0: [109 149 104 168  95  84  58 176 151 140 152 101 141 171 146]
1: [130 105 158 147 116 137 143 101  78 142 131 114 135 130 123]
2: [221 118 163  28  83 176 206 145 132  62 194 122 101 147 148]
3: [144 167 151 169 149  88 133 211 176 115 126 135 113 124 138]
4: [131 133  96 102  83 155 149 128 126 145 112 120 128 130  83]
5: [121 117  91 126  48 180 132  63  93 178 111  99 165 145  59]
6: [108 150 135  90 189  79 131 189 121 159 120 144 119  74 131]
7: [113  90  95 103 114 116 151 148 189  83 117 144 142  81 153]
8: [ 87 128  73 182 117  54 136 143 160 168  96 153 142  95  87]
9: [100 135 113  89 185  44 183 171 148 157 103 190  95  46  68]
10: [128 105 139 151 105 161 128  65 102 114 121 123 151 145 138]
11: [134 144 140 167 121 103 126 116 116 166 126 108 107 149 135]
12: [147 141 159 102 142 114 135 184 121 131 154 113 137 114 179]
13: [133 139 161 122  91 141  97 126  92 125 154 108 158 144 157]
14: [142 107 163 126 193 129 141 142 124  97 101 168  71 125 133]
15: [168 175 176 142 130  85 118 174 115 117 154 123 128 152 177]
16: [141 160 152 204 129 179 107  79 140 118 140 113 178 138  92]
17: [135 122 136 138 143 109 141 177 149 144 129 129  98 146 163]
18: [114 124 118 174 114 165  95  68 119 128 142 106 139 167 106]
19: [171 136 173  93 203 103 206 171 149  97 159 164  57  97 154]
20: [107 123 109 134 104 134  90 121 108 107 139 119 139 119 122]
21: [ 91 107 133 112 104 110 117 101  72 162  78 116 118 126 117]
22: [105  83 100 101 165  89 150 132 124 131  94 166  81  99 115]
23: [114 144 134 137 120 109 123 156 136 136 122 126 141 117 136]
24: [154 123 120 137  87 110 145 137 133 155 154  97 158 137 148]
25: [128 126 127 100 134 109 122 204 111 154 106 112  82 131 136]
26: [ 93 114 132 139 123 131 100 104  57 156  73 123 126 131 121]
27: [120 156 127 170 102 129 117 114 130 146 141 135 158 113  71]
28: [176 174 165 125 164 141 144 124 165  81 174 148 170 114 152]
29: [134 114 110 126  75 129 138 143 112 141 123 143 112 142  87]
30: [136 108 152 167 156 105 155 130 108 143 114 153 121 146 110]
31: [131  83 151  63 133 164 190 144 118  96 156 137  87 107 175]
32: [151 151 143 150 113 144 100 110 153  85 136 118 141 140 162]
33: [ 80 112 134  23 124 141 128 157 118  87 138 121 137  94 213]
34: [152 123 141 106 120  77 200 189 137 175 132 106 104  87 138]
35: [144 168 136 147 158  70 148 182 149 157 123 166 126 111 102]
36: [136 125 152 108 154  87 165 191 117 135 119 125 118 112 150]
37: [173 162 160 115 122 128 135 155 158 102 182 121 112 177 186]
38: [107 138 109 109 145 127 115 118 150 120 128 133 157 118 127]
39: [126 120 126 158 125  98 135 161  95 189 107 119 103 151 116]
40: [150 114  93 140 121 159 144 116 187  96 148 145 109 140 111]
41: [124  99 109 127  64 150 139 102 107 149 146  96 151 153 129]
42: [175 156 117  80  90 185 114  99 153  82 157 134 186 116 111]
43: [145 112 133 123 106 164 167 104 116 124 135 115 152 115 118]
44: [135 135 138 146 131 101 125 130 127 154 119 145 130 128 110]
45: [136 154 134 149 155  79 136 179 160 144 127 166 129 102 104]
46: [149 172 160  47 149 129 176 172 132 132 149 142 124  70 133]
47: [111 181 140 170 162  74 108 182 115 171  99 132 106 129 130]
48: [174 172 151 150 154  95 126 124 130 148 134 142 116 132 123]
49: [ 44  86  60 157 119 100 129 102 146 181  94 104 154 140 108]
50: [179 148 146 109 169 133 121 133 134  86 160 128 109 142 160]
51: [114 116 150 108 103 124 105 157 124 105 137 118 150 141 195]
52: [ 86  85  93  93 109  77 145 184 144 115 123 150 118  86 150]
53: [ 96 149 110 114 138 129 114 124 134 107 135 132 169 115 126]
54: [ 38  83  79  67 129  87 127 198 112 119  88 151  95 100 162]
55: [102 135  94 123 126  83 169 149 151 182 134 162 103  94  44]
56: [ 85  85 118 180 155 118 155  94  81 165  39 157  90 103  65]
57: [138 132 160 138 158  96 143 154  96 178  87 144  99 108 104]
58: [102 124 125 104 193 121 101 127 111 110 111 154  68 118 148]
59: [ 95  91  92 173 121 117 154 110 105 184  78 141 136  92  48]
60: [114 160 147 144 120 111  90 149 131 131 172 130 146 139 124]
61: [124 106 128  92  93 134 161 139 153 102 136 121 147 114 162]
62: [123 121 159 102 111 126 113 150 114  99 128 129 150 133 198]
63: [ 42  75  70  86 105 110 155 152 138 147  84 131 140  94 115]
64: [193 151 187 128 147 106 202 146 134 135 136 137 137 101 118]
65: [  0  76   9 128  84 105 100 118 116 189  65 113 134 126  75]
66: [171 159 159 121 149 116 143 159 138 128 154 135 118 126 134]
67: [161 119 160  86 161 175 144 103 133  72 162 126 124 118 181]
68: [148 155 136 149 142  48  93 188 119 157 120 125 121 132 155]
69: [121 115 144 128 160 214 104 104 126  72 162 169 103 183 108]
70: [166 165 116  72  95 196 113 108 143  74 162 129 179 107 116]
71: [ 93 121  84 152 131  79 127 172 197 141 147 130 154 108 126]
72: [139 163 189 154 176 119  98 157  97 112 136 114 111 142 157]
73: [ 83 110  63 183 103 174  93  64 107 180  77 119 140 119  13]
74: [131 132 114 143 151  92 163 161 130 174 119 138  99 112  93]
75: [199 153 204  74 148 165 155 127 137  52 197 129 102 146 196]
76: [ 58 108  71 201 149 137  72  95  77 208  44 125 118 127  33]
77: [ 94 120  89 168 116 131  90  99 120 150 100 127 169 109  74]
78: [219 128 231 133 134 126 204 121 123  74 152 178 123 147 130]
79: [128 127  80 134 109  81 128 164 152 168 125 111 113 111 119]
80: [103  99  89 132  92 161 127  95  99 163 100 102 148 134  90]
81: [152 103 136 114  93 161 158  91 114 131 151 120 159 116 103]
82: [118 153 122 144 108  96 101 156 105 170 132 106 127 136 126]
83: [ 89 103  95 139 121  96 114 128 108 156  89 141 138  74  92]
84: [146 174 132 175 138  94 133 149 176 150 147 122 136 127  97]
85: [190 152 156 216 137 183 126  68 173  79 160 138 176 185  63]
86: [149 177 144  99 146 123 116 191 139 126 168 115 124 141 163]
87: [ 64  82 104 186 132 158  47  84  98 105  79 125 133 175 128]
88: [127 128 140  68 128 176 130 123 115 102 148 121 136 129 166]
89: [116 123 140 114 110 109 100 155 127 108 131 110 154 145 200]
90: [104 113  84 101 103 168  97 107  96 152 120 101 137 139 100]
91: [149 156 138 130 106 142  90 113 147  83 133 119 134 148 151]
92: [158 145 191 158 184 142 180  76  99 149  87 177 131 122  38]
93: [118 119 129 105 128 152 121 149 112 137 122 101  87 146 139]
94: [ 80  87  98 103 100 147 135 103  97 168  71 121 168  99  88]
95: [188 153 145 110 171  39 203 186 152 170 138 181  84  80 100]
96: [170 169 209  98 177 129 185 182 118 133 153 127  91 134 141]
97: [106 126 131 174  74 183  71 108 122 122 113  71 112 206 145]
98: [110 118 104 159 154  83  97 110 114 166  93 111 107 156 147]
99: [104 118 136 152 136 138 117  90  94 153 115 131 117 158 113]
100: [136  96 107  62  87 166 123 129 110  90 137 104 124 129 173]
101: [123 156 129 145 127 156 134 143 147 135 139 134 160 140  93]
102: [153 128 140 112 137 117 135 162 157 115 182  86 116 156 218]
103: [163 148 172  95 148 134 141 140 104 129 153  92 106 133 166]
104: [132 160 133 120 151 138 106 164 179  97 154 124 114 124 150]
105: [126  92 104 126  75 151 112 117 101 137 135 108 142 141 116]
106: [152 195 189 145 197 112  88 130 138 113 135 130 145 112 177]
107: [122  91 120 172 132 105 137  94  95 143  95 140 121 119  75]
108: [131 151 120 147 108 135  94 142 161 133 157  83 152 141 160]
109: [ 86 117 118 167 118 140  94  80  52 183  74 104 129 129  78]
110: [100 149  89 156  87 117  84 125 126 176 132 101 146 153  76]
111: [ 97 139 117  94 134 143 110 132 136 100 143 127 161 117 132]
112: [ 85  76 133 185 173 123 149  86  81 158  40 150  97 111  61]
113: [118 142 138 105 124 123 119 125 104 148 106 115 135 107 114]
114: [135 120 141  86 175 121 141 140 117 122 119 122  98 104 163]
115: [ 89 113  69 185  81 168 102  48 100 180  79 130 150 119   0]
116: [ 97 101  91 153 119 162  94  87 121 117 136 132 145 162  95]
117: [143 166 139 124 148 147 111 162 167  93 148 127 124 120 138]
118: [132 154 180  93 135 219  94 100  87  80 157  96 136 152 164]
119: [128 153 132 148 131  81  81 168 131 140 144 105 148 164 188]

[ 48  51  77 102 129 116 138 143 125 152  85 116 111 113 154] >> 63 54 52
[181 145 136 189 116  93 196 174 190 123 159 125 144 115  98] >> 84 3 64
[136 134 133 112 102 133  87 118  91 122 122 117 131 147 161] >> 13 20 91
[ 40  85  82  68 126  75 141 206 127 122 104 148 101 100 166] >> 54 52 63
[129 107 106 131  71 147 111 126 108 135 136 110 150 141 123] >> 105 41 20
[ 90  93  98 156 118 162 107  84 122 118 126 126 144 152  93] >> 116 18 80
[163 146 170 172  99 116 158 129 133 130 174 114 147 149 127] >> 24 66 11
[104 104 105 123 111 118 130 142 188  79 121 147 130  88 158] >> 7 61 52
[ 63  71  55  24  75 131 156 150 153 125 131 111 149 102 136] >> 63 52 61
[117 138  87 140 118 106 134 165 166 147 135 115 120 110 120] >> 79 23 71
[163 142 180 163 179 138 180  80  99 155  88 180 120 124  49] >> 92 30 107
[223 113 174  55  91 164 210 137 137  65 210 132 102 137 155] >> 2 75 31
[ 82 122 118 166 122 143 108  99  52 192  80 101 123 142  83] >> 109 26 21
[131 135 121  91 137 184 106 122 121  89 123 120 133 143 155] >> 88 111 91
[ 94 108 127 135 133 137 108  83  87 154 116 124 109 151 115] >> 99 26 21
[109 130 115 154 147 170  78 113 138 106 133 147 134 149 100] >> 116 18 20
[171 153 161 119 129 128 132 170 153 102 174 126 118 153 197] >> 37 102 86
[131 117 165 163 138 139 147 104  82 135 112 113 160 129 128] >> 1 10 99
[166 154 150 108 152 101 163 166 132 127 152 159 120  99 124] >> 66 64 36
[119 109 137  88 178 119 195 111 133 126 102 182 113  74  69] >> 22 9 74
[127 116 132  38 128 118 180 179 154  76 175 154 105 105 154] >> 31 46 61
[178 167 166 123 146 121 122 161 157 112 167 130 120 177 179] >> 37 15 86
[ 83 121  92 197  58 113  65 121 111 168  92  89 149 154 113] >> 110 77 82
[132 122 105 120  58 176 124  69 100 176 107 104 145 155  61] >> 5 80 90
[171 183 202 168 142  91 120 154 109 129 143 126 160 147 166] >> 15 72 106
[192 152 176 131 137 111 191 143 129 140 123 142 138 103 104] >> 64 66 48
[151 160 161 181 146 116 110 112 105 166 147  84 152 157 169] >> 11 119 72
[128  91 106  73  91 185 104 114  96  93 135 112 139 126 157] >> 100 88 105
[225 115 154  28  82 182 192 132 140  76 210 124 102 135 167] >> 2 75 31
[128 140 113 102 111 128 112 158 174  96 174 114 107 150 170] >> 104 102 117
[190 168 175  60 219  85 182 219 180  85 193 147  74  94 220] >> 19 96 46
[127 154 132 114 122 215  81  72 122 113 157  77 174 145 157] >> 118 13 18
[138 118  84 118  41 186 119  71  95 171 117  88 166 153  67] >> 5 80 41
[102  84 102 113 103  77 151 179 135 116 127 146 126  93 155] >> 52 7 61
[124 103 100 159 128 101 121  99  97 155  98 137 127 113  90] >> 107 83 44
[  0  68  13 111 108  90  99 113 115 173  70 111 137 112  69] >> 65 49 63
[132 104 120 167 139  80 141 170  95 195 115 120  87 157 112] >> 39 74 57
[139 131 131 137 139 119 126 144 122 149 125 146 134 124 116] >> 44 23 113
[150 199 187 147 184 102 103 147 133 108 130 135 132 107 164] >> 106 72 15
[170 125 134 115 116 133 147 143 133 117 153 143 121 138 135] >> 66 50 43
[130 154  82 178 105  83  57 177 163 139 158 114 125 180 150] >> 0 119 108
[175 142 177  77 174 166 161 105 150  63 138 171 129  99 153] >> 67 28 50
[102 162 118 232 142  71  42 145 148 157 116 117 199 161 124] >> 0 119 110
[ 36  90  58 158 120 102 116 116 147 177  90  97 158 137 115] >> 49 65 77
[131 136  78 150 121  96 133 167 166 165 125 113 115 114 111] >> 79 74 71
[170 155 167  83 149 170 148 131 107 130 160  98 113 139 150] >> 103 88 50
[117 118 141  34 126 120 171 169 142  82 157 166  98 108 153] >> 31 46 61
[168 176 197 129 179 116 190 164 103 155 143 135  90 124 113] >> 96 64 66
[ 26  82  74  57 111  60 134 201 123 118 108 150 103 100 168] >> 54 52 63
[  0  76   9 116  79 111  92 111 124 179  57 109 143 116  79] >> 65 49 63
[137 128 147  81 164 142 136 129 124 117 133 121 102 111 172] >> 114 103 88
[152 110 147 154 129 157 130  72 124  95 139 150 134 148 103] >> 10 18 43
[114 128  67 127 114  90 132 174 164 163 133  98 112 104 125] >> 79 71 23
[154 154 125 141 153 122 114 118 150 130 103 167 136 103  97] >> 44 48 38
[131 131 160 121  96 154 121 134  89 107 158 105 161 145 155] >> 13 51 62
[193 132 168 125 132 121 202 149 128 141 136 142 129 109 115] >> 64 66 36
[188 159 213 107 172 114 201 174 122 157 149 130  85 141 130] >> 96 64 66
[144 129 142  92 115  66 203 195 128 159 136 108  99  74 157] >> 34 36 12
[178 108 181 174  81 199 159  64 103  97 134 100 147 189 144] >> 10 43 1
[114 124  88  93  85 162 139 125 134 166 123 117 126 118  70] >> 4 90 29
[131 135  94 134 115  99 148 148 148 153 123 125 106 123 110] >> 79 74 44
[102 126 104 178 107 140  98  84 132 144 118  97 141 152 111] >> 18 116 77
[ 90  91  94  91 115 164 107 104  95 140  91  99 122 132 138] >> 90 80 21
[124 150 148 121 100 163  93 135 101 115 162  98 159 148 162] >> 13 51 108
[157 107 131 133 113 194 122  76 127  83 145 125 123 155 134] >> 10 32 91
[116 150 131 141 123 159 124 134 160 121 131 142 157 139  88] >> 101 27 38
[189 133 176 122 134 114 196 149 127 128 129 136 142  99 113] >> 64 66 36
[ 81 117  95 133 149  96 152 120 137 166  92 133 160  77  83] >> 83 59 8
[132 129 107 172 106 179  95  57 123 143 133 108 145 172  97] >> 18 116 10
[113 141  92 160  89 114 105 127 132 178 131 104 152 153  79] >> 110 27 82
[127 100 151 141 112 138 149 103  91 146 130 111 128 131 144] >> 1 43 10
[182 180 169 152 161 147 130 107 129 133 161 149 139 148  85] >> 48 66 101
[ 97 125 133 122 102 122 126 110  85 164  90 112 123 136 122] >> 21 26 113
[149 146 152 200 129 126 132 111 108 151 123 148 161 135  64] >> 27 44 30
[149 108 126 138  63 127 156 145 118 134 126 136 108 145  84] >> 29 4 105
[ 53  96  76 153 121 113 122 118 152 175  88 100 164 142 111] >> 49 77 80
[123  90  92 143  97  88 153 138 149 145 117 147 144 102 126] >> 79 23 44
[167 133 148  97 116  86 209 176 125 153 132 105 121  68 151] >> 34 36 64
[151 112 102 131  70 127 140 147 127 141 127 134 108 138  72] >> 29 4 105
[ 96 119  94 161 143  93 118 131 130 169  95 141 115 106 102] >> 83 44 8
[188 148 141 190 125  91 186 171 203 136 162 123 148 119 116] >> 84 3 64
[130  95 111 180 128 104 136  97 105 141 107 142 122 125  95] >> 107 30 44
[172 151 155 106 123 121 136 153 159 113 166 122 109 170 182] >> 37 102 50
[111 101  96 160 121 167 100  97 128 122 147 134 146 157  92] >> 116 18 20
[156 146 161  92 143 102 151 193 126 127 158 133 132 115 188] >> 12 86 36
[100  88 110 101  98  85 141 169 126 124 119 142 134  78 146] >> 52 7 61
[154 169 167 149 186  84 108 138 141 105 137 131 140 100 170] >> 106 72 48
[146 103 145 151 124 165 130  84 113 103 140 146 127 141 105] >> 10 43 1
[122 116 134  71 171 146 134 133 130 114 134 127  91 116 157] >> 114 88 58
[121  97 111 163 133 122 114  86  85 144 110 126 136 115  85] >> 107 99 77
[133 134 121 146 130  97 128 141 129 162 117 134 127 118  90] >> 44 74 23
[122 130 115 194  90 150 102  62 106 153 108  96 141 161 107] >> 18 10 99
[119 146 123 144 108 100 113 145 105 181 123  96 113 137 122] >> 82 11 39
[ 67 104  73 147 102 143 115  78 126 135 100 121 181  92  75] >> 77 94 80
[101 105 131 111 106 109 137 113  88 152  92 113 119 127 114] >> 21 113 26
[ 94  80 117 109 117 123 127 178 125 106 118 149 110 112 163] >> 52 61 51
[114 134 103  87 146  85 132 181 167 120 156 139  74 140 164] >> 17 104 86
[107 107 144  40 129 130 177 165 131  72 161 158 102 110 156] >> 31 33 61
[149 115 112 145  82 126 136 139 121 133 120 149 120 146  87] >> 29 4 44
[151 105 152 156 117 165 132  71 115 104 144 140 139 147  99] >> 10 81 43
[128 136  85 146 123 118 132 139 158 148 124 112 118 105 130] >> 79 23 44
[127 125  98 109  58 184 123  61  87 180 105 100 152 141  54] >> 5 80 90
[165 148 143 120 148  99 159 169 137 133 149 143 120 107 129] >> 66 36 45
[121 146 129 143 137 123 118 149 119 136 128 142 147 113 127] >> 23 44 53
[186 157 154  92 122 100 159 157 130 150 137 122  93 137 144] >> 66 103 36
[ 54 104  68 208 149 129  83  89  73 216  46 131 110 119  33] >> 76 73 109
[166 139 179  85 157 189 146  86 145  54 135 161 131 121 147] >> 67 28 88
[146 106 112 124 112 115 135 149 163 100 156 122 123 114 168] >> 61 7 104
[ 71  92  92 111 115 154 132  73  97 169  55 120 171  91  81] >> 94 80 77
[ 92  94  99  83 171 102 173 127 138 124  91 165 105  76 109] >> 22 52 9
[140 144 161 105 203 108 137 143 117 141 117 120 106  86 157] >> 114 6 36
[  0  65  23 127  81 104  94  96 109 185  52 106 136 106  62] >> 65 49 94
[128  96 158 131 120 141 143 106  77 144 128 118 126 132 142] >> 1 99 10
[142 149 132 168  97 102 156 149 150 135 164 114 165 121 130] >> 24 84 23
[124 201 195 147 162 132  12 161  75 108 153  95 128 200 188] >> 72 119 15
[122 166 139 149 121 113 108 146 103 159 123 115 120 139 124] >> 82 11 44
[ 38 108  81 104 130  89 134 143 115 156  69 123 143 115 103] >> 63 83 49
[158 139 159 176  86 118 146 129 116 150 170 112 160 156 114] >> 24 11 1
[144 102 130 124 121 159 162 118 148  97 144 135  94 148 129] >> 40 43 61
[104 144  71 171  80 115  82 112 123 179 133 114 165 155  70] >> 110 77 27
[113 123 103 134 104 138  99 121 121 116 147 118 128 119 129] >> 20 105 111
[145 160 141 161 154  67 122 201 172 125 131 131 108 126 164] >> 3 68 17
[ 53 107  68 192 152 129  78  91  86 198  46 123 113 129  32] >> 76 73 109
[119 175 123 103 147  97 124 186 145 162 153 115 109 115 146] >> 86 23 12
[118 112 124 154 129  83 145 164  96 188  94 116 100 159 112] >> 39 74 57
[128 149 131 156 133 107 119 156 122 148 126 118 155 120 136] >> 23 44 82
[185 187 188 201 165  88 140 124 146 145 127 143 120 145  97] >> 48 84 66
[125 153  93 162  93  89  54 182 159 131 145 110 131 181 144] >> 0 119 108
[ 74  51  92 103  92 145 168  94 101 147  44 140 131 120  98] >> 94 80 63
[ 42 105  59 181 119  92 117  97 132 172  72 112 176 138 103] >> 49 77 8
[189 137 145 100 179  41 212 185 153 171 134 186  71  79  94] >> 95 9 35
[175 144 171  80 142 195 167 111 153  63 156 122 121 123 159] >> 67 75 88
[103 115 135 108 105 123 123 105  84 151  86 113 118 134 124] >> 21 26 113
[119 124 106 173 111 157  83  63 116 136 126 104 147 168  97] >> 18 116 99
[178 162 198 114 168 117 187 169 113 141 148 136  87 135 135] >> 96 66 64
[160 210 210 127 199 119 105 148 127 115 135 145 147 125 176] >> 106 72 15
[120 119  73 134 135  88 143 172 145 177 124 121  88 136 134] >> 79 74 17
[149 110 138 140 103 192 114  70 121  93 131 115 139 157 121] >> 10 18 43
[ 96 102  93 136  94 136 114 113 109 160  84 100 140 123 119] >> 80 90 21
[104 104 104 123 135  92 130 137 110 160  89 145 127  76 100] >> 83 22 113
[ 13  49  52 107  96 139 135 118 160 124  80 126 164 122 127] >> 63 49 65
[128 112 156 135 116 127 129 103  76 152 127 106 137 135 139] >> 1 99 113
[174 144 131  44 151 182 145 139 179  49 173 157 115  93 169] >> 67 75 88
[129 152 100 176  95  98  59 181 155 125 155 109 139 184 141] >> 0 119 108
[139 124 159 164 118 142  78  89  85 124  93 122 101 180 122] >> 99 18 26
[ 74  95  98 117 103 142 130  70  94 167  64 125 158 112  72] >> 94 80 21
[105  97 125 150 135 135 128  89  90 137 116 124 114 145 113] >> 99 1 107
[122 110 150 139 113 140 131 100  86 149 130 107 131 127 126] >> 1 99 10
[104 146 121 103 176  80 120 151 139 149 106 146 129  77 138] >> 6 45 23
[183 137 149 156  88 117 157 117 152 133 169 141 144 162 117] >> 24 66 44
[217 117 160  42  81 167 209 139 133  80 209 118 105 129 158] >> 2 75 31
[ 89 130 122 166 105 174 102  57  97 135  90 134 205 106  62] >> 77 80 27
[157 125 163  41 144 148 177 152 137  74 148 154  68 106 161] >> 31 19 67
[125 134 130  74 180 141 140 167 144  98 146 137 109 116 165] >> 114 104 117
[ 53  82  53  44  70 142 155 143 145 138 134 110 138 102 122] >> 63 52 61
[126  99 108  52  83 169  98 130 109  87 129 113 133 112 170] >> 100 88 61
[174 144 166 126 125 134 149 185 165  95 173 121 100 167 169] >> 37 102 66
[136 171 135 117 183  81 105 201 157 134 157 128 111 117 169] >> 86 3 104
[ 45  93  72 170 110 106 114 115 140 182  85 105 151 144 101] >> 49 77 65
[118 132 137  79 162 141 139 167 145 114 143 131 108 108 174] >> 114 12 104
[183 143 155 116 175  95 158 146 163 111 141 149 104 106 153] >> 66 50 19
[100 116 125 113 105 121 127 115  82 158  81 121 113 141 121] >> 21 26 113
[154 166 140 153 173 115  96 117 123 159 115 138 101 139 110] >> 48 44 11
[105  79  95  96 140 131 181 103 131 152  85 166  70 100  73] >> 22 55 56
[111 102 153  82 155 124 168 165 107 114 100 129  88 119 198] >> 114 36 31
[129 111 107  60  85 177 118 128 105  96 143 101 126 136 174] >> 100 88 61
[ 89 115  93 120 144 103 148 112 143 165  95 131 156  75  81] >> 83 59 94
[123 157 139 150 140 144 130 125 141 144 129 147 151 142  86] >> 101 27 44
[160 147 181 161 185 141 186  82  93 145  95 179 117 115  47] >> 92 30 107
[ 79  88 101  94 102 148 141  79  91 164  58 118 170 106  96] >> 94 80 21
[121 123 134  71 169 143 141 140 113 111 131 129  94 115 164] >> 114 88 58
[158 121 133 119  81 114 147 120 100 137 151  85 134 123 151] >> 24 41 13
[139 163 114 145 130  97 135 163 172 148 155 139 135 136 130] >> 84 23 45
[131 118  90 107  52 193 114  63  91 171 106  83 166 147  72] >> 5 80 90
[112  82 145  91 130 100 198 110 127 134  66 148 107 102 134] >> 22 114 21
[122 112 142  80 173 135 144 133 127 130 130 125 101 106 162] >> 114 58 93
[181 143 142 207 112  98 178 160 190 126 169 123 146 133 111] >> 84 3 66
[152 149 126 136 108  85 134 159 163 124 141 138 143 106 141] >> 23 45 66
[ 78 122 135 157 125 152  87  83  57 190  70 102 123 129  79] >> 109 26 21
[196 185 184 170 163  72 140 146 152 157 135 150 130 151 102] >> 48 84 35
[164 153 153 138 149  86  86 178 139  97 129 137 130 134 169] >> 15 68 119
[137 158 121 190  85 115 123 111 134 182 105 118 169 121  62] >> 27 110 77
[129 122 141 137 161 132 141 148 121 130 127 145 101 145 154] >> 17 30 114
[112 138 102 190 115 160  73  95 130 144 135  98 172 177 118] >> 18 116 16
[104 139 115 163 111 154 103  93 149 157 124  88 142 134 116] >> 18 110 27
[121 117 129 153 126  84 143 167 100 192  95 114 104 136 112] >> 39 57 74
[124 136 153 117 112 149  93 132 100 107 171 103 166 143 167] >> 13 51 62
[ 81 125  95 123 154  96 158 123 128 173  87 144 155  75  82] >> 83 59 8
[161 110 144  63 202  56 182 200 173  75 167 149  75 126 215] >> 19 36 102
[221 123 161  38  83 174 206 141 135  77 207 131 108 133 148] >> 2 75 31
[140 115 132 131 152 110 135 156 136 127 126 138  79 138 159] >> 17 114 93
[111 154  96 197 130 105  93 135 137 208 113  98 126 155  81] >> 110 82 39
[ 95  84  93 114 101  94 135 174 149 119 121 134 127  95 137] >> 52 7 79
[128 133 165  93 176 106 191 130 120 148  94 166 121  74 102] >> 57 64 6
[158 154 195 152 188 156 181  75  92 155  97 178 126 118  46] >> 92 30 57
[195 155 141 114 192  42 212 193 158 179 134 190  75  89  89] >> 95 35 9
[  0  67  26 125  94 116 100 110 122 170  64 118 137 124  72] >> 65 49 63
[ 57  86  52  49  70 133 150 145 142 127 130 106 148 102 136] >> 63 52 61
[ 90 119 110 166 125 143  91  78  55 191  65  99 131 121  67] >> 109 26 76
[129 104 138  55 163 135 153 137 118 115 137 122  99 112 170] >> 114 31 88
[108 102  88 188  71 112  96 146 150 130 140 112 124 184 145] >> 0 108 105
[138 115 143  66 181 138 152 142 120 127 133 128  97 102 164] >> 114 31 103
[104 111 141 151 138 134 115  87  92 152 115 129 120 145 107] >> 99 1 26
[152 146 148  84 142 111 132 191 115 114 163 108 132 119 192] >> 12 86 103
[170 136 130  40 168 175 144 136 169  57 169 146 112  93 164] >> 67 50 88
[107 120 140 175  73 174  69  88 115 123 114  89 115 190 137] >> 97 18 10
[193 164 219  74 160 159 178 150 150  35 191 138 160 127 206] >> 75 28 67
[127 114 125 158 110 167  87  68 121 129 136 112 141 162  91] >> 18 116 10
[ 94  30 130  73 118 146 164  92  56 140  64 146  89 126 135] >> 21 26 94
[  0  58  13 125  78  99  93 118 115 185  65 115 134 118  75] >> 65 49 63
[136 133 122 150 128  98 118 124 116 162 115 143 132 125 106] >> 44 11 23
[ 20  85  93 138 127 166  48  65  79 112  63 104 154 124 137] >> 87 26 109
[145 155 120 162 128 143 133 100 144 146 133 138 143 110  53] >> 27 101 44
[133 165 192 152 163 117 102 151  97 110 130 122  97 152 151] >> 72 15 106
[135 116 143 169 149 103 152 127 126 134 122 156 113 136 123] >> 30 44 11
[128 182 144 173 178 106 106 139 171 122 153 156 142 129  97] >> 84 45 48
[ 95  82 112  98 108  86 142 175 141 113 117 134 128  84 143] >> 52 7 61
[101 154 137 147 136 110 129 167 133 150 127 134 142 115 131] >> 23 44 82
[130 156 162 154 166 127 102 132 126 133 136 124 116 151 137] >> 72 48 11
[ 99 121 126 108 194 122 112 126 108 123 119 158  68 121 138] >> 58 14 114
[197 150 163  56 139 103 153 182 127  93 168 125 154 102 203] >> 12 86 46
[132 153 102 170 118  91  74 179 158 132 148 122 109 161 149] >> 0 119 60
[110 115 127  96 198 134 120 115 115 109 114 160  69 118 150] >> 58 14 114
[220 125 168  42  87 171 207 143 130  84 208 129 112 139 150] >> 2 75 31
[118 134 101 189 101 168  80  85 128 144 127  97 165 180 114] >> 18 116 97
[ 71 117  93 116 129  89 152 121 132 163  94 130 147  72  88] >> 83 63 94
[128 125 105  93  85 155 144 114 122 159 123 114 135 128  93] >> 4 29 90
[115 141 131 155 130 106 115 162 131 145 118 120 146 116 135] >> 23 44 82
[126 110 134 104 106 149 116 126  86 135 148  97 104 167 137] >> 93 105 13
[121 143  92 168 105  86  57 166 140 151 153 112 134 166 136] >> 0 119 82
[169 153 183 156 163 155 179  70  91 149  83 161 124 132  46] >> 92 30 107
[196 140 143 110 179  40 207 200 163 164 133 189  58  83  85] >> 95 9 35
[156 131 130  88 133 114 142 169 153 105 146 154  99 105 137] >> 66 117 104
[  0  56  18 130  90 100  94 115 118 188  62 118 135 124  67] >> 65 49 63
[ 94 116 104 121 128  80 133 131 106 150  77 139 122  78  99] >> 83 113 22
[150 122 140 148 113 162 134  72 123  93 138 152 139 155  99] >> 10 43 81
[184 119 177 124 126 128 181 146 117 124 146 105 103 149 177] >> 103 66 37
[164 164 157 166 131 124 131 160 162 111 166  97 130 186 149] >> 37 15 108
[116 117 137 153 121 142 102 153  97 118 125 101  92 182 144] >> 93 11 99
[113 109 141 135 144  51 153 168 138 146  84 144 137 122 159] >> 36 23 17
[107 121 136 167  86 177  75 102 113 121 100  83 116 203 141] >> 97 18 87
[160 201 198 143 199 113  92 123 133 111 137 131 142 140 172] >> 106 72 15
[112 147 111 184 103 151  78  96 128 141 133  83 179 169 122] >> 18 110 16
[202 140 179 134 148 107 199 160 137 131 138 145 139 102 112] >> 64 66 96
[128  96 113 126  75 160 117 116  94 140 132 102 139 138 105] >> 105 41 80
[ 84 111 102 118 145  81 129 136 109 150  84 143 113  71 108] >> 83 22 113
[111 178 130 191 109 116  86 147 133 135 140 133 182 129  80] >> 27 60 101
[120 156  97 172 108  81  69 176 164 137 145 112 129 180 142] >> 0 119 108
[ 66  81  54  33  72 145 164 147 149 127 135 104 151  91 142] >> 63 61 52
[ 45  97  65 194 144 122  71  96  69 215  49 129 109 138  43] >> 76 109 73
[137  98 124 177 141  99 126 102 101 157 105 140 119 128  92] >> 107 30 44
[123  91 116 169 129  98 133  88 105 152 106 137 121 124 104] >> 107 99 30
[171 155 172 110 122 166 130 127 145  73 177 149 174 130 141] >> 28 42 70
[ 74 120  89 171 107  45 114 153 128 182 102 117 155 119  97] >> 8 83 79
[128 108 146 165 144  96 160 125 118 137 114 148 115 145 123] >> 30 44 11
